Rows are one point carried round by a steady rotation, each followed by how many ticks it has turned.
The counts run from 0 to 195.
[ 19  20  16 -12 -19  -5  -1 -25  -3   4  -1  -4 -30  18 -19  16  13  51
  14 -16  21  -4 -11  16 -12  -7  24 -13  -4  -7  -7 -11  -2   4   1 -13
 -37  -6  27  17   7  16] => 103
[ 15  14  -1   7 -26  -8 -15 -33   6  -9 -15  -8 -28   6  -4   3  -4  42
   8   9  22   8   6  13 -10  -8  -2 -18  19 -13  -5 -20  19   6   6 -20
 -34 -38  20  18   5  -4] => 101
[ 16  21  -5 -22 -21 -14   9 -26  17  -8  -6   6   0   4  12  18  12  18
  25  -7  22 -13  -1  16 -37  -3 -14  26 -27  -8  21  16   3  22 -16 -18
 -31   5  10  16  26   4] => 21
[ 16  16  29  -7 -15  22  -9 -26  23 -15   2 -27  -7  -8 -19  13  -2  20
   2 -30  10  -3  31  28  11  -2   5  -5 -27  -8  -6  -5  -8 -27  21  -9
 -32  29   1   1 -14   5] => 106
[ -3   8  -7 -23  10  -2  21 -31 -13 -29 -14   2 -12  58  -8   5 -14  23
  -5  -6  32  -4   1  -1  23 -19  10  -9   7  -2   3  11   5  -4  10 -29
   1 -22  22 -15  22   2] => 79
[ -1   3   1  19  -3  19  22 -23  16   3 -22 -21 -42  -3  13  -3 -17  32
 -11   3   0  15   4  12  -2  -3 -26  -1 -19  10  20  -8  -3   4  18  22
   2 -39   3  15  31  -9] => 136
[  4  -5  19  14   7  20  10 -22   9   8 -21 -19 -44  -3   1 -18   6  36
   3  -8   5  12  -6  -4  -4   2   1  -7  -9   3  18 -16 -13  14   4   3
  -6 -51   0   7  22  33] => 138
[ 23 -18  25  19   4   1  -5 -30  28 -10 -11   0 -28  -7  -2 -11   7  26
  -6 -32  14  11  14   1 -12   6  18  -8   7   0  17 -25 -12  18  -1 -13
   0 -35  -1   6  23  30] => 184
[-14 -17  27  -6   4  10  12 -23  -3 -19   7  -5 -11   6  -1   1  11  -1
 -25 -27  25  23  14   5  27   5 -14  28  -6  13  24  -3 -15  -9  -2 -44
  12 -27 -18 -12  15   1] => 117
[  2 -10   1  -4 -23   4 -39 -32  17 -27 -17  -4  -8  -6   6  13   5   2
  22  -5  26  -2  41  18  -4 -12 -25  10  -1 -10  20  -3 -21   5   2 -31
 -31  -6  -5  -2  -7  -7] => 18
[ -7  13  -9 -25   0   5  21 -33  -2 -40  -5  -8 -11  40   0  -6 -24  18
  -9  -1  39  -9   0 -16  16  -8   8  -9   4  -3   0   4  11  -3   9 -28
   3 -27  23 -21  19  -7] => 78
[-14 -19  32  -4   6   7  34 -16 -15 -19  -8  -8   3   5 -14  -2  17   5
   1 -12  19  13  -1  24   7  -7 -13  23  16  19  31   6   0   6   5 -57
 -14 -16 -27  -8   7  10] => 163
[-10 -23  41  -7  14  17   0 -28  -2 -18 -13 -19   4  15 -25  31  -5   7
   6 -11 -14   8 -16  22  10   4 -11 -17   0   3  22  24  -5   2  10   1
 -26  13 -12  36  25   6] => 128
[-16  15  -7 -33  -5   8  28 -23 -10 -24   3 -25   4  17   1 -20  -2  16
 -16   5  17 -18 -23 -23  11 -12  -3  -2  -7  -1 -12  10  29  -2  13 -30
 -15 -28  17  -6  32  -9] => 32
[ -1  22  -1 -32  -7   2  15 -29  23 -11   9 -21 -13   2  11  -1  -8  29
  -5 -18  33   2  -3  -5  -9  23   2  33 -40  -3   7   7  -6   2  -1  10
   5 -16  15 -20  26 -19] => 113
[ 30   4  -5  14 -26   7  22 -12   9 -32 -32 -31 -10 -10  -2   5   2  12
  -9 -21   9 -20  37  12  -7 -19  -1 -13   9 -21 -12 -11   6  -1  16 -40
  -4 -20   7  -4  -2   9] => 143
[-10   1  19 -12   2  -2  29 -26  21 -27  10  -1 -24  17 -11 -32  -7  35
  -3  -9  30  12   1  -4   7   0  -5  39 -19  13  25  -9   5   4   8  -9
  -1 -13 -20 -23  14 -15] => 160
[ -4 -14  10 -16  19  -3  21 -29  -5 -28  -9   1 -11  46 -30  24  -6  31
   5 -13  -2  12 -13  35  14 -15   5 -11  18  -2   6  18  -9   1  19  -3
 -17  -2  -5  15  24  -7] => 126
[ -7 -26  54 -15  13  23  -3 -23 -20 -13 -19 -32  -3  18 -14   3 -13  15
   5 -10  29 -14  -2   2  11   0   9 -28   3  -8  27  17 -15   7  16 -12
 -23   2   8  -1  18  15] => 38
[  3   0  22 -30 -30   0 -15 -36   9  -7  22  -4 -22   2 -35  20   7  37
 -10 -20   2  18 -18   0   0  18  -3  12 -15  10  -8  -9  -5  -1  -4   1
 -29  10  29  21  10 -16] => 194
[  4  -4  27  11  -3  23  11 -21   6   8 -17 -11 -40 -10  -7 -14  18  23
  -6 -16   3   4  -4  -8  -6  -4   5 -11 -10  15  21 -20 -10  13  -3 -20
  -8 -35   7   6  16  51] => 139
[  0 -13  29 -10   7  34  -5 -31  20 -22 -11 -13   3   5   9   3 -22 -12
   4  -8  20 -13  17  -9   4  -3  -2 -33  -7  20  25  21   3   9  19 -29
 -24  27  18  -3  14  23] => 40
[ 11  20  -9 -37 -10  -6   3 -34  28   1  10 -22   5 -15  23  14   5  27
  17  -1  20 -10  -1  32 -30  10   4  22 -16  -2   8   8   3  11  14  -7
 -35  -8  16   5  17 -18] => 66
[ 12  -6  10  -6 -19  10 -23 -20   6 -11 -15 -12  15  -9   9  15  15   9
  19  -4  14   5  25  28   6 -17 -29  15 -16   5  12   1   8 -10   6 -33
 -57   6  -5  20   3  10] => 63
[-14 -27  30  -7   1   6  12 -27  -7 -28   1 -13  -9  -5  -1   1  12  -2
 -20 -21  30  14  10  14  11   6 -13  16  11   4  29   0 -16   2   0 -51
  13 -29 -18 -15  11 -18] => 118
[  2   6  -6 -29  -9  15 -15 -29   5   7  -9 -21  19 -13  34  39   8   2
   7 -14  23   6   7  19  -7  10 -16  23 -28   9  -1  18  -4  -3  -2 -24
 -28 -17  26   5  16  -1] => 110
[ -5   9 -25  -5 -15  23  35 -17  14   1 -18 -14 -26   3  18  15 -10   9
 -12   5 -19  -4   0  18  -1 -22 -31   1 -29  28  12  19   0   6  21   6
 -12  -6  22  22  36  -1] => 134
[  3  -2  27 -36 -28  10  -9 -32  18 -14  20 -16 -28   0 -39  10   3  36
  -8 -25   1   6  -8   5   7  11  -3  13 -19   6   0  -7 -15  -6   3   5
 -24  20  19   5   1 -22] => 195
[ -3   2  10 -20  13  12  25 -25   6 -14   1  -7  -8  20  -4 -13   6  28
 -15 -26  27  13   0 -13  22  -2  -3  43 -43   7  10  -1 -13 -12  -6 -12
   7 -25  -8 -21  24  12] => 115
[ -8  22  25  -6   7  21  20 -30  18   1  18 -17 -11  -1   8  -8   7  27
 -17 -18  13  25   3  15  25   9   0  32 -41  21   8  -4   8 -25  11  -8
  -4 -19 -14  -9  14   2] => 70
[ 11   3  28   9 -19  24  17 -25  12   3  -9 -12 -40 -19  -9  -4  16   7
 -15 -22   7  -1   9  -2 -11  -6   2 -19  -2  21  15 -18 -10  12   0 -38
  -6 -23  10   8  10  46] => 140
[ 14   2  23  -7 -31  -7  -5 -30  16 -19  15   2 -45  11 -38   0   9  36
  -3 -21   8 -10   7  11  -4 -15   4  -7  -4 -14  12 -20 -13   1   0  -8
 -21  19   9  15  -2  -4] => 59
[-17  25  -4 -15   9  11  26 -39   2 -19   5  -3 -14  41 -12  23 -17  12
  -4  -3  -3  14 -15  23  17  -9  -3 -23   1  16  -5  19  17 -18  19 -15
 -15   1  14  15  20   6] => 170
[ -7  11   2 -10  -4 -10  20 -39  12 -52   3  14   5  37  -9  -2 -23   8
  -2  -5  20  -4  -8 -14   5  -3  -8  -8  11   5  11  12  38   8   6 -33
 -13   3  11   8  25  -8] => 123
[-14   5  20 -15  14  19  16 -31  11  -5  16 -23 -14  -7   6  -8  12  19
 -19 -20  16  29   6  21  24  12   3  27 -20  17   4  -7  -8 -24  18 -21
  -5 -28 -18 -15   8   0] => 71
[  6 -17  -5  -8 -24  18  29 -15  13 -17 -10 -27 -36 -28 -27 -19  22  12
 -17 -15 -20 -13   8   0  -7 -20  -9  -4   9   7   2 -16 -18  19  17 -30
  -5 -17  -3   2   8  15] => 96
[  7 -15  -3  -9  -2  23  27 -19  24 -23 -14 -18 -19 -19 -21   6  21   1
 -13 -40 -33   3  -2 -11  -3   1  -5   3  -5  20  -6   0 -27  15  -7 -27
  12 -21   5   2  16  35] => 50
[ 10 -10 -15   8 -37  17  24 -20  17 -34 -21 -24 -20 -18 -12  12   6  -2
 -30 -24 -27  -2  15  -5  -1 -12 -36   5  -2   4  -3  -6  -3   3  -1 -33
  14 -15   6  11   8  -2] => 52
[  5  -7 -26 -19   7  17   9 -36  33 -34  -8   3  12   5   9  20 -11 -17
   1 -15 -19  -5   7   7  -3 -12 -25  -4  -8  30  14  27  -1  13  15 -18
 -15  17  18  17  28  13] => 87
